Here are some points:
  -39  -10  28  -32  18  11  -14  15  3  7  -4  -33  -31  5  28  -15  17  9  -24  -4  -27  18  4  -9  27  -1  -25  -7  7  11  -30  0  2  1  28  -8  4  -4  -21  -31  45  13  6  -6  -1  -3  -20  -37
  8  48  -17  -25  41  7  -14  28  -29  6  31  4  -43  7  -20  -17  -43  -2  6  39  -28  -23  -5  -16  10  -4  -9  27  -51  -24  24  -10  -19  -39  -11  -34  -33  -28  6  -28  -20  47  18  -15  17  -16  -6  -26
  15  -30  -3  -3  37  3  -5  21  9  21  30  -15  5  -6  8  -6  14  54  17  3  -14  19  15  19  -6  -11  25  6  -5  15  28  4  11  16  -1  6  1  20  -27  -17  36  -7  -13  4  -6  5  -19  -45
  5  15  -10  24  19  12  26  5  -10  -21  0  9  12  -18  17  -12  0  12  13  0  -10  7  -10  -18  -9  1  5  -3  18  -5  -16  12  -2  -28  -8  7  16  4  -24  -14  -19  13  18  14  13  2  -5  -2
  1  12  41  48  -36  -27  14  -36  49  -18  -1  44  53  16  -23  21  4  -9  -42  7  2  -28  2  94  12  30  33  22  1  -40  21  7  37  23  55  26  4  -27  53  -17  -7  11  34  -30  -47  -4  -13  80
  -46  41  27  24  -28  -32  14  -35  45  20  -15  41  -3  -4  -5  44  -16  -28  -34  -34  21  -3  -37  -6  -12  -15  -3  45  29  -37  -23  -6  -5  -62  29  21  -20  -4  17  5  6  14  35  -4  44  0  25  41
  -9  40  13  -18  29  23  8  8  -11  -10  19  -9  -48  8  18  -19  -19  32  -9  26  -48  -12  18  32  -13  3  -3  14  32  2  -11  8  1  -11  -16  12  17  -19  0  -13  26  -6  11  -27  25  -25  -17  -24
  -9  -10  10  -5  -31  9  -21  28  -1  17  -30  2  -13  -1  -30  -7  -14  -33  -29  12  10  7  -11  16  -4  -29  -3  -3  18  0  6  -36  4  -26  5  0  -14  18  18  27  -8  10  -26  -4  -29  -21  11  7
  -3  48  24  -15  -71  4  2  -33  66  -37  -20  22  38  -29  -15  47  5  65  46  16  24  -63  13  34  -33  -13  5  31  15  33  38  -37  54  29  -18  -55  -28  -22  95  14  -35  37  61  17  20  -5  56  66
  22  -35  3  28  -39  -10  -7  52  16  -5  5  27  6  -32  -10  24  -14  29  75  5  22  23  -12  -42  -20  12  1  -22  7  2  -17  -38  9  -35  -12  -1  21  26  -26  37  -27  3  35  24  15  15  -2  -8
  -23  -32  -5  -5  5  5  -1  -12  23  -16  -11  -1  37  -31  44  -9  44  17  39  7  7  27  28  13  32  11  14  -18  30  30  -5  4  -2  83  27  0  -2  13  17  7  -4  24  16  21  -9  -2  -6  -1
  -7  -5  -13  92  -100  26  29  20  -126  -21  41  -24  1  9  -7  1  -43  -2  -33  2  -16  7  -28  -11  -62  -32  1  -35  7  45  -61  18  -34  -47  -34  109  9  -7  -23  33  -29  -47  -34  63  22  -88  53  23
  18  11  4  -9  33  -29  3  -1  -17  24  20  -42  8  1  -35  8  -9  -7  -5  20  -14  35  -7  67  -16  1  45  51  30  -16  10  -17  23  15  -49  35  -24  -32  7  21  -32  15  -4  2  8  33  49  13
  39  -88  27  48  -3  0  17  70  -99  -10  50  -35  15  -29  -35  19  -10  19  -4  -21  19  59  12  12  -19  2  -11  -7  -33  62  -21  -16  52  -14  -34  42  52  -49  -114  16  -49  -38  1  37  -56  19  -35  -37
  -42  7  -24  34  35  28  6  -74  -60  -31  -22  -71  -1  3  69  -21  14  18  47  -10  -35  58  78  59  13  48  24  -27  90  12  -60  66  -122  40  -3  84  13  85  80  48  18  8  -57  78  98  49  55  -29
  -8  23  38  10  -27  -10  19  -17  20  16  -20  29  -12  2  -1  31  -1  -15  -18  -28  10  7  -15  5  -18  -8  -9  32  25  -14  -9  -2  -10  -34  2  0  -23  -14  15  14  -5  2  38  3  9  -9  18  42
  -48  3  31  55  -20  30  93  -22  76  -25  -44  25  23  -31  87  -17  -35  59  -29  -29  53  -2  -7  -48  24  -31  33  -18  35  2  -15  5  85  39  98  -85  31  -8  -54  -36  37  -29  56  -25  -14  54  -71  -13
  -8  25  -24  -27  -2  3  -67  56  27  -4  0  -4  -13  -21  -8  -4  5  31  -8  83  -2  -16  29  -11  21  32  3  -35  27  -6  0  -23  10  20  10  -32  5  -21  21  -17  -9  67  20  -6  -25  13  5  -43
  -22  -7  -15  16  6  10  12  -25  -28  -25  -18  -26  8  9  31  -14  2  16  37  -9  -24  12  33  32  -10  18  14  -15  44  18  -14  16  -56  6  -10  34  6  53  27  31  10  0  -21  41  45  5  23  -8
  21  -16  -15  -23  18  20  -22  3  -26  -4  20  -34  4  9  -3  -11  -5  -10  22  0  1  2  18  13  -13  -7  11  -6  -33  24  82  -19  -10  62  -26  -20  2  -24  3  42  -3  2  6  6  -37  4  11  10
  -8  -22  -12  5  -127  34  -20  38  -35  -40  -35  -14  20  6  -45  96  -19  -11  22  27  24  -40  -57  -89  -80  -14  -36  -5  -30  51  -82  -39  27  -65  -39  30  -2  -54  -23  4  -43  -27  -3  37  -22  -48  77  40
  -11  47  -36  -15  -29  4  -23  18  52  18  -10  -12  27  -19  85  -12  -8  2  27  66  -7  -15  -34  7  -22  -15  8  -23  6  -6  24  3  72  54  -24  10  18  -14  25  -21  8  4  3  -9  -13  19  34  27
  -5  0  -7  -34  21  -8  -23  36  25  -38  43  -4  -127  40  -9  21  -46  75  5  3  -10  -17  57  55  16  37  37  -34  15  -3  21  13  -2  88  36  33  12  -21  -35  51  32  -62  -44  -84  55  -2  -68  -95
  49  -29  -35  -33  17  3  -57  -35  31  -24  63  -8  17  3  -5  46  35  45  28  33  -2  8  49  19  26  35  17  -9  -24  -26  54  -43  5  78  25  6  12  -18  21  -19  34  45  -7  2  -15  37  -9  -26
  -22  44  17  -11  -63  22  -41  -7  87  49  -32  -10  33  -15  19  -40  -35  15  37  43  -29  -40  -50  15  -56  -45  27  -7  43  -25  9  -16  87  34  -14  39  19  -36  48  -11  7  -1  10  -5  -63  31  45  41
  -32  6  18  9  -25  -11  23  -32  12  15  -11  17  13  1  5  11  -7  -16  -14  -23  6  10  -22  8  -11  -3  -6  27  23  -11  -20  -15  -2  -31  19  21  -19  1  14  12  -4  -10  14  10  5  3  21  34
  -18  29  -20  37  -26  23  33  9  5  -38  1  21  12  -20  -16  -1  1  -1  -5  0  -8  23  -16  -34  13  -15  -5  11  37  17  -35  5  -25  14  26  17  -1  -16  5  -2  -34  30  38  19  23  -18  15  25
  -3  19  0  -12  18  -8  -7  -13  7  -12  -12  25  3  2  0  -5  -3  6  0  -7  33  -21  -5  -6  2  -5  1  -9  -5  4  16  -14  14  -22  -24  -44  -8  21  11  29  19  -19  8  -8  17  36  -17  -1
  -25  32  10  26  -11  10  0  21  -9  0  31  13  -38  17  5  -27  -38  -10  -33  3  7  -6  2  23  23  -24  -16  -14  -15  21  17  -13  36  33  -5  16  12  -41  -10  25  1  -20  31  -33  -7  -27  -36  14
  39  -18  -59  -11  2  17  -7  22  5  -16  -20  -26  10  -21  14  26  50  -6  30  10  2  27  8  -20  -11  -10  57  -23  3  -15  -15  -7  -60  -9  1  2  -22  29  -4  12  1  32  -44  22  -6  19  -3  -33
  16  -2  -5  -20  -6  5  -14  27  -19  -1  13  -10  -24  15  -2  -2  -17  34  34  6  7  -14  -7  -18  -22  2  -26  -9  -21  12  -23  -1  11  1  -22  -14  12  -4  -13  -22  -12  -1  8  -5  8  3  4  -23
  -9  0  33  38  -40  18  23  -51  9  -8  27  2  26  11  -16  11  -6  -9  -33  -7  -18  -6  3  23  5  21  -5  13  1  -36  10  11  19  12  21  29  13  -25  1  1  -35  -1  20  -32  -28  -6  11  52
  -18  28  -2  -13  -40  2  -30  9  68  27  -35  12  46  -32  4  -33  11  -22  45  27  -11  -12  -39  -18  -27  -28  -4  -12  31  -1  -23  -11  56  35  -27  18  15  -9  30  -19  1  -4  9  11  -33  25  41  20
  -1  -1  22  -24  -21  20  2  17  1  12  1  19  -12  -2  -19  4  -24  0  46  13  10  -31  -12  11  -12  -23  -11  42  -7  29  22  -24  14  -13  13  -44  -53  9  34  15  -8  23  20  8  22  -30  22  12
  -9  43  1  -10  -12  4  -31  15  51  42  -18  -5  21  -13  -5  -11  -9  1  17  32  9  -31  -42  16  -28  -33  22  -23  6  7  2  -2  52  34  -13  6  33  -22  15  -17  16  -13  6  -11  -25  33  60  21
  82  42  -82  26  91  -36  38  -16  -6  29  60  31  -38  7  46  -24  -3  -7  -11  -27  -13  -12  -45  -29  -11  -25  33  -21  -40  -27  15  41  -52  -16  -33  10  1  -21  -45  32  30  -78  -40  -12  6  28  -31  -13
  17  20  -21  12  74  -27  31  -11  57  -18  -14  15  -23  3  -19  -61  26  -29  16  -16  -3  -19  -9  1  9  23  20  -14  21  -22  -17  9  2  -73  -34  -30  -5  3  -27  32  4  -59  45  -54  -9  33  -52  -1
  -5  25  -17  -18  19  11  1  12  0  -11  12  14  -5  -3  26  -23  3  -3  -14  12  -6  -6  5  -10  8  -32  5  -2  4  7  11  16  -9  31  -13  4  -3  5  -8  -15  6  -10  -9  -1  10  -20  -8  -9
  5  7  28  -40  60  9  -30  2  21  -18  14  31  -86  27  -17  32  -72  98  105  -8  45  -28  52  3  -1  31  -14  45  -42  2  37  -54  17  -13  -8  -119  -39  11  63  23  41  36  97  5  59  36  -23  -15
  15  -96  -49  -6  6  -22  -55  -24  -44  -28  -7  -37  64  4  -35  8  66  -76  -60  15  -19  27  13  -13  55  10  2  -46  -29  7  -10  14  -62  18  -4  -14  -27  -8  27  -6  -52  52  -70  17  -18  8  38  -1
  -33  64  -20  -31  18  14  1  16  -37  6  17  3  -52  2  15  -18  -62  2  -28  9  -27  11  1  -5  22  -15  -18  39  3  3  21  0  -7  -7  -21  38  -35  -39  16  -15  -12  36  -5  5  42  -43  43  -6
  8  -17  76  -27  -22  62  -28  -14  19  -5  -33  -46  -26  14  -44  -6  14  -23  -60  32  -25  -97  -7  -50  -13  13  -33  1  -33  25  -51  -22  51  -51  -54  -83  17  -54  -24  -55  55  -55  33  -46  -76  -31  3  -11
  -16  44  -68  -40  127  -12  4  -37  42  53  -13  44  75  -18  55  -109  1  -40  95  -14  7  -5  -17  -12  44  -67  24  -16  4  4  127  33  -70  44  1  -93  -46  127  111  20  15  42  -22  7  47  60  -35  33
  -32  14  11  22  -18  -13  11  -24  14  5  -17  21  -1  1  0  3  -11  -13  -28  -29  6  6  -8  10  1  -12  0  23  11  -16  -1  6  -1  -17  20  5  -8  -5  4  15  16  -3  9  -2  15  7  13  17
  -2  1  21  -47  -4  1  -6  -8  6  -28  -3  -10  20  -10  -12  -18  37  -14  10  13  -10  -14  33  -6  33  8  -51  -4  -20  15  -8  -1  -29  0  -10  -22  -6  30  23  -23  -18  35  -15  3  -32  -34  1  12
  10  11  -28  4  18  -11  7  -8  -13  -1  6  9  -7  5  7  -3  4  -2  1  -7  2  -3  -13  -13  4  6  11  -2  -1  -9  -2  12  -13  -8  -5  2  2  -4  -1  8  3  -5  2  -3  10  14  -13  -4
  -26  0  42  23  -45  48  98  -9  51  -14  -30  41  -5  -29  91  -43  -28  67  26  -37  31  -31  -17  -61  -13  -27  -28  -16  6  13  -6  13  106  59  112  4  18  -10  -73  -70  17  -47  52  -39  -7  20  -87  -10
  10  3  45  30  -3  -9  24  -17  55  20  27  8  28  26  -6  9  1  -18  -56  1  -16  -22  4  35  1  27  -1  4  1  -33  -2  -5  9  -1  40  22  7  -24  8  16  -32  0  37  -38  -47  -18  0  74
  -5  -50  68  -21  -30  34  -27  -1  -9  -13  -47  -59  -24  41  -50  9  16  -3  -55  29  -23  -98  -6  -41  -14  4  -46  11  -26  29  -45  -23  55  -39  -31  -65  27  -44  -29  -50  50  -36  32  -48  -87  -28  -18  -10
16 more points follow, each with its number after it:
  -1  11  -59  41  -30  23  -27  34  -64  14  6  63  -14  -18  -12  36  -65  10  -52  -9  68  -26  0  -45  -9  -55  33  -32  -22  21  41  -2  -16  -36  21  -13  -7  10  24  24  17  14  -10  11  10  -23  -27  -4 0
  -4  -15  17  -11  -23  6  -12  13  -9  14  -18  0  -9  13  -27  -6  -3  -29  -8  8  5  3  -6  0  -3  -30  -2  -6  -11  4  8  -28  -3  -18  0  -1  -10  24  16  11  -6  -5  -27  -6  -26  -29  16  16 1
  22  -28  -6  8  -5  -11  64  20  40  -29  23  4  -42  13  12  -12  10  30  14  -3  10  13  9  -15  -1  2  46  -24  9  12  -6  1  7  27  20  14  40  -27  -38  33  19  -59  17  -19  -4  -9  -49  -4 2
  52  -58  36  47  -4  -21  2  40  -118  47  76  -40  -15  37  -41  45  -14  33  7  -23  -20  60  -7  11  -44  29  4  -2  -59  15  -75  -6  9  -49  -28  63  32  -30  -92  35  -15  -62  9  30  -34  26  7  -16 3
  110  54  -82  64  -49  8  4  21  -32  -75  2  28  40  -51  -27  89  -11  8  79  24  86  -17  -5  -54  -51  31  32  2  18  28  -13  -34  40  -14  -60  -17  59  -61  9  60  -124  45  75  54  6  11  40  43 4
  -7  -45  61  -54  -43  13  -34  82  -28  67  -73  -21  -16  25  -90  -3  -19  -96  -56  -5  29  10  -85  47  -8  -75  14  2  -45  11  52  -90  -33  -61  -5  -18  -48  109  7  33  -15  -8  -65  -5  -69  -88  42  37 5
  -26  -44  37  -99  2  -42  -18  -25  5  -19  -18  -40  71  -45  17  -50  63  -66  8  -3  -21  3  72  24  66  76  -72  29  -4  31  -2  3  -47  -11  -49  -27  -29  55  17  -28  -41  67  -34  -7  -74  -60  6  -5 6
  -16  35  -2  6  -15  14  19  -19  -4  -10  -19  41  -27  17  -19  11  -32  -14  -52  6  35  -30  -9  -37  2  2  -11  22  -22  -34  -11  2  12  -35  2  -30  -33  -30  9  -25  -10  20  18  -17  15  -2  -22  12 7
  -70  -43  59  -17  -40  -17  -7  -25  21  87  -53  -11  10  30  21  -27  30  -82  -38  -38  -8  2  -22  -19  25  1  -84  -13  1  -20  -40  18  4  -18  41  -5  15  17  -15  -47  9  -9  -3  13  -37  0  33  2 8
  51  24  -52  48  -42  8  0  31  -14  -21  6  42  29  -38  -22  47  -18  20  40  34  48  -6  -8  -5  -29  -4  32  -6  -13  21  -11  -24  18  -18  -36  -10  2  -40  12  44  -72  20  37  34  9  17  17  10 9
  1  -24  6  -14  -14  12  -20  28  -19  13  -30  8  -18  9  -51  -7  -5  -38  -26  0  0  -4  -4  15  -4  -20  0  -2  -14  14  10  -27  -10  -13  6  -2  -20  29  17  4  -13  -11  -27  -23  -39  -38  29  27 10
  -3  -9  -2  7  1  -21  12  -26  1  -8  18  6  11  12  1  2  11  20  -8  -20  3  22  12  5  12  8  -3  7  -6  18  -2  11  12  31  -3  -18  -2  -22  -4  -2  8  17  6  20  13  25  -1  -12 11
  -4  42  5  12  -9  -2  6  -18  7  -12  -6  31  0  8  -7  10  -18  -14  -31  -11  23  -27  -17  -45  -9  -3  -12  20  -21  -27  -6  22  3  -19  -2  -23  -12  -14  -4  -29  -6  -3  15  -9  2  -2  -12  30 12
  -25  -28  26  -6  -37  11  -33  57  -6  30  -70  -8  -14  -17  -76  -9  -6  -61  -17  9  1  14  -13  3  -9  -43  2  -5  -1  23  15  -59  -19  -55  -3  2  -25  44  21  26  -19  11  -34  4  -53  -44  28  22 13
  11  -36  -28  -15  -50  -6  -22  -19  0  -94  -7  2  14  -24  -41  44  46  -41  -27  -10  21  -5  49  -26  30  -33  33  31  -3  2  9  -27  -127  -10  35  -15  -48  28  61  38  -30  -11  -63  -16  -7  -127  -19  -7 14
  -17  -3  23  20  -13  -36  16  -57  41  -22  4  26  72  33  -51  40  -9  -13  -49  -34  -10  -30  4  32  -6  10  13  32  5  -63  49  -1  20  -10  32  19  -35  -18  47  31  9  7  44  -46  -43  -33  12  60 15
Which three of these numbered points are nearest to each point below by angle, seen from the average point of the first points? Their numbers follow each, nearest first.
  -26  -29  26  -11  -34  48  -49  66  -42  40  -71  -22  -43  -24  -97  -30  -31  -68  -19  13  15  44  -10  34  -18  -51  4  10  14  46  11  -68  -30  -28  -7  5  -32  59  33  39  -28  19  -33  -29  -47  -62  41  34 > 13 10 5
  34  97  -32  -37  90  6  -13  64  -68  27  62  29  -73  31  -39  -58  -118  -4  13  127  -66  -55  -16  -9  -15  12  -34  21  -68  -46  29  -10  -50  -22  -56  -53  -46  -77  34  -51  -10  58  31  -53  48  -29  -36  -13 > 7 12 0
  25  46  -33  -2  54  1  -17  38  -57  7  41  17  -59  35  -35  -17  -71  -12  -3  32  -31  -41  -8  -21  16  4  -25  10  -54  -28  25  -2  -28  -46  -22  -38  -32  -53  11  -12  -8  37  17  -42  43  -29  -25  -19 > 7 12 0
  21  -8  -7  -4  -36  13  16  -30  -3  -57  1  -12  47  -7  12  42  30  38  60  -2  19  -26  11  -66  -23  20  8  32  0  15  -46  24  -20  19  -19  -11  20  8  -17  -25  -17  14  10  28  28  -34  8  -5 > 4 9 14
  14  10  -33  34  -8  10  -4  22  -47  11  8  40  15  -21  -15  25  -28  -20  -46  0  38  -6  -7  -30  -8  -33  19  -20  -31  16  43  -23  -7  -28  10  -10  -18  10  15  22  6  12  -18  14  -3  -12  -23  0 > 0 1 5
  -42  -18  24  -32  -14  -21  -13  -15  22  30  -35  1  13  -2  -1  -11  20  -38  -23  -19  -16  14  -13  -16  31  -2  -83  -7  -17  -10  -56  12  -10  -16  15  -19  -10  21  19  -33  5  18  -3  14  -5  10  20  -3 > 8 6 1
  6  4  -27  19  -8  5  -9  13  -42  -10  8  37  -1  -6  -2  34  -23  -4  -36  3  19  -6  4  -23  4  -30  18  -12  -23  10  38  -22  -13  -11  19  -5  -13  -4  14  14  4  5  -18  9  0  -31  -13  1 > 0 14 1
  3  -10  3  -10  -1  12  -18  13  8  -18  9  -4  -70  15  8  -3  -22  18  -2  10  -2  2  23  11  5  22  -1  -18  1  6  -4  2  5  34  12  15  10  -15  -6  21  13  -28  -14  -36  12  -6  -27  -46 > 2 3 14
  9  4  -24  23  5  3  -13  9  -35  7  17  25  -5  -12  -15  30  -25  -1  -27  7  18  -21  -6  -13  0  -19  14  -14  -22  14  25  -22  -15  -13  24  1  -15  2  17  16  13  16  -9  8  5  -13  -8  1 > 0 14 10
  -6  8  14  -10  -26  3  12  -3  -12  5  11  -1  -11  17  -8  4  3  -21  -5  -10  -3  -13  -6  6  -13  -11  7  29  -15  -15  6  -13  -7  -10  -10  17  -17  16  15  -1  -15  -17  -8  -14  5  -36  20  20 > 1 10 5
  17  13  6  -49  13  4  -27  20  23  25  -5  -10  -36  -13  8  -16  4  -3  12  11  3  -12  -9  2  -22  -13  4  19  -18  -3  21  -12  36  -7  -32  -30  -2  -11  -10  6  15  -12  6  -30  -23  6  -8  -24 > 5 1 10
  -59  -26  54  -12  -42  -26  -17  -28  17  37  -36  0  21  -4  -3  -38  26  -45  -30  -22  10  10  -17  4  31  -5  -64  -14  11  -3  -15  5  7  7  40  -5  -3  45  12  -30  5  19  -11  27  -16  16  37  15 > 8 6 1
  -51  34  -11  -46  -8  -7  -35  17  -36  81  12  11  -17  0  8  -20  -27  -57  -67  23  -38  -19  -4  30  -5  -38  -29  2  -35  -17  54  -6  -36  -6  32  35  -38  41  42  -45  43  46  -91  -4  28  -24  30  -29 > 1 5 10
  -5  28  0  1  -4  -3  6  -15  8  -18  -7  20  2  13  -2  -1  -20  -16  -22  -9  6  -14  -4  -21  -1  5  -6  9  -3  -13  4  4  4  -3  -1  -12  -5  -15  -1  -9  0  -1  7  -12  3  -4  -11  18 > 12 7 15
  18  -27  -11  24  -35  9  0  52  26  1  6  10  3  -34  -3  20  -19  48  78  5  34  17  -20  -35  -15  17  -9  -21  9  14  -5  -17  23  -38  -12  -3  6  7  -15  24  -29  3  29  29  7  16  -1  17 > 9 4 3
  -14  -25  -24  -25  30  -12  -42  23  28  -26  32  -13  -127  24  9  -4  -48  74  -17  36  -18  -4  70  54  35  26  5  -43  37  18  7  9  5  89  56  30  12  -35  -18  41  53  -38  -57  -80  36  -2  -70  -121 > 2 11 14
  10  -25  2  5  -48  -26  4  50  34  90  -4  -34  36  -12  -11  3  -8  -55  51  1  -49  8  -95  -35  -69  -32  31  6  4  -18  -44  0  -17  -38  -23  56  -10  21  -34  0  -13  -39  -35  10  16  -15  52  9 > 5 13 1
  4  57  -17  -27  -8  15  11  35  -44  35  20  -10  3  -11  44  -24  -35  -6  10  16  -3  34  -6  19  -25  -21  -5  29  -10  21  10  20  29  69  -43  -5  -13  -77  -24  1  -21  2  11  31  43  30  24  30 > 9 11 4
  -94  -55  68  -30  -40  -30  -21  -29  46  41  -67  -11  32  15  -43  -32  27  -48  -37  -12  -21  13  -44  -32  57  8  -127  -13  0  -29  -70  39  20  -7  64  -36  10  61  12  -83  -24  36  -9  20  6  49  36  30 > 8 6 1
  54  -8  -77  -13  11  9  -41  1  29  -9  -28  -7  23  -24  9  37  53  0  8  32  -6  36  4  -30  -11  19  78  -10  5  3  -37  -19  -76  -25  19  4  -32  20  -4  -15  4  36  -65  4  0  7  -8  -41 > 14 6 9
  -7  -11  17  -29  5  14  -14  32  -9  15  -25  -3  -20  -3  -49  -18  -13  -36  -16  11  20  7  -14  28  -27  -48  -1  -7  -15  17  28  -42  -8  -45  -25  -11  -27  31  19  44  -10  -17  -34  -26  -34  -31  23  10 > 5 1 13
  16  20  -18  33  -5  2  -19  22  -38  11  11  47  12  -8  -13  29  -25  2  -47  -5  34  -18  4  -19  16  -34  31  -7  -38  25  44  -24  -7  -28  23  -4  -33  -8  12  2  -6  11  -11  7  -11  -21  8  1 > 0 10 7
  17  -6  -40  -17  12  9  -13  -6  -3  -9  -18  -14  17  -19  5  8  28  -9  14  14  -4  19  14  -15  6  -3  40  -7  -2  -9  -9  0  -56  8  3  3  -20  11  9  1  6  13  -33  9  -6  4  -4  -15 > 14 6 13
  -11  -28  28  5  -54  23  -16  65  -23  43  -71  -12  -34  13  -98  -1  -59  -105  -96  5  11  20  -21  75  -27  -44  -11  -29  -41  17  64  -63  -6  -62  11  -11  -49  42  46  46  -3  -12  -67  -20  -78  -64  54  53 > 10 5 1
  47  -16  -67  -23  14  10  -37  12  0  -13  -27  -25  15  -45  16  14  34  -12  10  23  1  35  12  -29  -15  -7  83  -15  12  -10  -17  -13  -52  -5  11  15  -13  12  -11  22  -1  15  -55  8  7  11  3  -23 > 14 9 13
  9  -10  11  -88  6  -7  -36  -24  38  -35  -11  -21  54  -23  7  -7  76  -26  -2  -5  -32  -10  44  7  70  21  -43  31  -10  -18  -8  -14  -37  13  -22  -39  -12  56  25  -40  -13  49  -32  37  -70  -58  -15  12 > 6 14 8
  24  11  2  -9  79  -19  43  1  61  -28  -5  15  -43  3  -11  -37  1  4  30  -2  12  -6  -2  -1  7  58  26  -38  29  -17  -30  9  -20  -71  -56  -49  -2  15  -14  4  18  -64  32  -33  11  28  -68  -20 > 2 12 7
  56  -73  7  37  14  -21  10  32  -78  19  0  -25  -21  7  -40  34  -22  34  12  -26  -2  33  -8  27  -24  30  10  -9  -25  25  -45  -11  14  -51  -69  40  9  -20  -71  17  -1  -48  -11  17  -3  4  6  -35 > 3 2 9
  -36  -19  21  -28  -21  13  -51  38  -18  23  -37  -14  -9  5  -60  -10  -4  -60  -43  31  13  6  -11  35  16  -31  -12  -26  -17  23  19  -49  -3  -24  2  1  -14  35  30  31  -19  8  -44  -14  -45  -39  14  25 > 1 13 10
  6  -26  3  -48  -11  -6  -19  -2  17  -10  -11  -11  30  -17  7  -6  27  -5  8  11  -4  -5  28  -2  23  24  -25  3  -10  -13  13  -6  16  4  -3  -8  -8  23  15  -22  -2  17  -11  0  -40  -25  2  0 > 6 14 8
  -113  -35  61  5  -42  -8  -22  -31  14  101  -66  8  9  54  -16  -13  25  -88  -52  -44  -18  32  -39  -19  39  -12  -120  -15  -12  1  -62  11  -19  -22  35  -8  6  57  2  -44  11  10  -28  18  -23  13  40  3 > 8 1 13
  11  43  -18  41  -3  12  -19  34  -41  10  2  61  1  -12  -8  49  -26  1  -48  1  55  -13  -35  -27  -7  -26  37  -11  -30  21  57  -20  3  -12  49  -8  -9  14  30  0  23  10  -23  18  -3  -22  -19  6 > 0 7 12
  25  6  -23  -7  -10  19  -8  -6  6  -38  3  -14  42  4  18  13  17  24  68  6  3  -9  8  -42  -24  -6  -7  26  7  12  -30  20  -24  -6  -27  -33  16  2  18  -25  -10  -7  0  31  38  -20  10  6 > 4 9 14
  27  -67  37  22  -32  -5  26  23  -80  -37  33  -42  -7  10  -29  11  -31  33  29  -25  -19  37  5  11  -34  22  -3  3  -19  37  -34  -6  28  -42  -53  55  29  5  -68  17  -11  -47  -6  22  -5  13  -2  -1 > 3 2 4
  -17  -12  54  -126  -16  -21  -9  -8  64  -48  -7  -8  127  -34  -2  -22  42  -12  -21  18  -41  -26  55  2  70  28  -66  44  -13  -27  23  -13  -5  7  -14  -29  -42  41  62  -90  -21  88  -4  1  -56  -85  13  21 > 6 14 15
  -6  -7  29  33  -20  -17  13  -25  40  -13  20  9  19  9  -19  21  -7  -8  -27  -7  -3  -15  5  26  12  18  7  8  3  -17  19  8  20  15  33  43  -13  -15  11  6  -18  3  20  -18  -29  -13  -11  30 > 15 12 14
  -83  -25  51  -7  -27  -21  2  -29  21  26  -61  -8  23  9  6  -11  0  -54  -27  -41  3  19  -25  -28  50  6  -80  -10  -9  -13  -10  20  4  4  51  -20  6  26  5  -36  11  27  11  13  -6  28  42  28 > 8 6 12
  -16  -36  41  -23  -70  30  -64  89  -34  65  -75  -22  -55  15  -127  -39  -12  -96  -52  50  19  -17  -23  48  -23  -53  2  -5  -13  19  24  -72  28  -109  -14  -4  -6  86  44  29  -46  3  -67  -12  -82  -55  44  40 > 13 1 5
  -15  -9  14  11  11  -24  11  -20  -11  -6  14  6  21  16  -2  -9  13  10  3  -34  17  28  -1  3  8  -2  -20  15  5  -16  -5  19  7  24  -28  -21  7  -2  -3  -9  13  -2  13  18  13  32  -4  13 > 11 8 3
  12  23  6  60  -2  -28  19  -87  59  6  14  63  92  -2  -15  56  91  -35  -66  -24  -13  -27  -7  23  28  45  51  45  -17  -56  4  1  33  23  55  62  -24  -7  -14  5  -70  28  17  -36  -37  -38  3  93 > 15 12 14
  -18  -23  6  2  6  -36  18  -22  -8  -8  13  -1  21  14  3  2  11  3  -10  -28  22  30  11  4  17  18  -20  -19  1  15  -15  17  27  41  -18  -19  26  1  -12  -4  9  -6  1  34  15  46  -7  0 > 11 8 3
  11  -22  -3  25  9  -41  24  -33  -3  -5  25  4  25  1  3  -17  32  12  -5  -31  -19  54  2  -1  16  -8  -3  6  6  56  -7  22  25  42  -14  -35  7  -3  -2  -24  19  18  21  46  27  83  1  -11 > 11 3 2
  20  -58  11  24  -10  17  17  27  -90  19  41  -31  6  -15  -7  3  -14  28  22  -15  1  46  2  14  -24  18  -11  0  -21  46  0  -5  17  -23  -26  50  18  -9  -75  35  -3  -61  -13  29  -8  -13  10  -8 > 3 2 9
  -7  19  37  47  -38  -2  47  -42  43  -6  34  32  31  19  -22  34  -27  -44  -48  16  -34  -53  24  40  17  17  18  23  28  -37  19  -6  39  8  77  45  7  -32  44  -23  -30  12  49  -29  -33  -23  -18  67 > 15 7 12
  44  34  -11  -25  32  -18  2  -3  1  25  21  28  32  -9  -27  -5  16  -20  -19  14  -6  -20  -23  -27  -31  -4  2  18  -38  -43  23  13  17  -28  -20  -22  -15  -3  -10  -48  -27  30  -23  -9  -10  8  5  4 > 12 7 6
  -23  -12  -13  43  3  -34  19  -53  -28  -15  20  -9  50  6  16  7  46  7  -23  -67  32  60  3  -2  11  6  -16  6  30  -14  -18  30  28  56  21  -35  -3  -19  -16  -11  9  24  36  71  38  100  -4  4 > 11 8 3
  -44  -19  27  -17  -9  -5  -9  -15  11  48  -22  -2  6  25  7  -18  18  -27  -15  -15  11  13  -60  -11  19  -11  -49  -3  -11  -4  -11  9  -16  -4  20  -4  -4  28  4  -31  20  6  -12  21  -9  14  28  9 > 8 5 1
  -57  -17  29  -10  -24  -14  -12  -9  13  25  -28  -10  4  16  4  -8  17  -30  -21  -26  -1  6  -20  -4  22  -4  -61  -11  -7  -5  -27  10  -1  -7  26  -11  0  27  16  -30  12  18  1  11  -4  14  21  5 > 8 6 1
  55  25  -79  38  30  -38  -5  -12  -11  26  34  48  -15  12  25  13  -5  -18  -22  -16  17  -13  -44  -36  -17  -22  42  -38  -15  -15  19  55  -30  -15  33  19  8  -7  -19  23  14  -51  -64  -15  18  26  -42  -8 > 0 2 12
  -6  -16  13  -66  2  -22  1  -11  21  -13  1  -10  20  -19  9  -23  36  -3  4  -1  -17  9  36  14  28  10  -24  13  -12  -7  13  -8  -25  8  -11  -26  -29  30  18  -17  -17  37  -25  9  -45  -49  7  -5 > 6 14 1
  28  42  -15  -10  58  1  9  -28  27  -20  20  22  32  6  13  -21  1  1  -3  -7  -1  -34  9  -36  29  11  -9  35  2  -54  12  13  7  38  -15  -43  -10  -11  11  -46  -29  56  49  -11  -8  1  -38  21 > 12 7 15
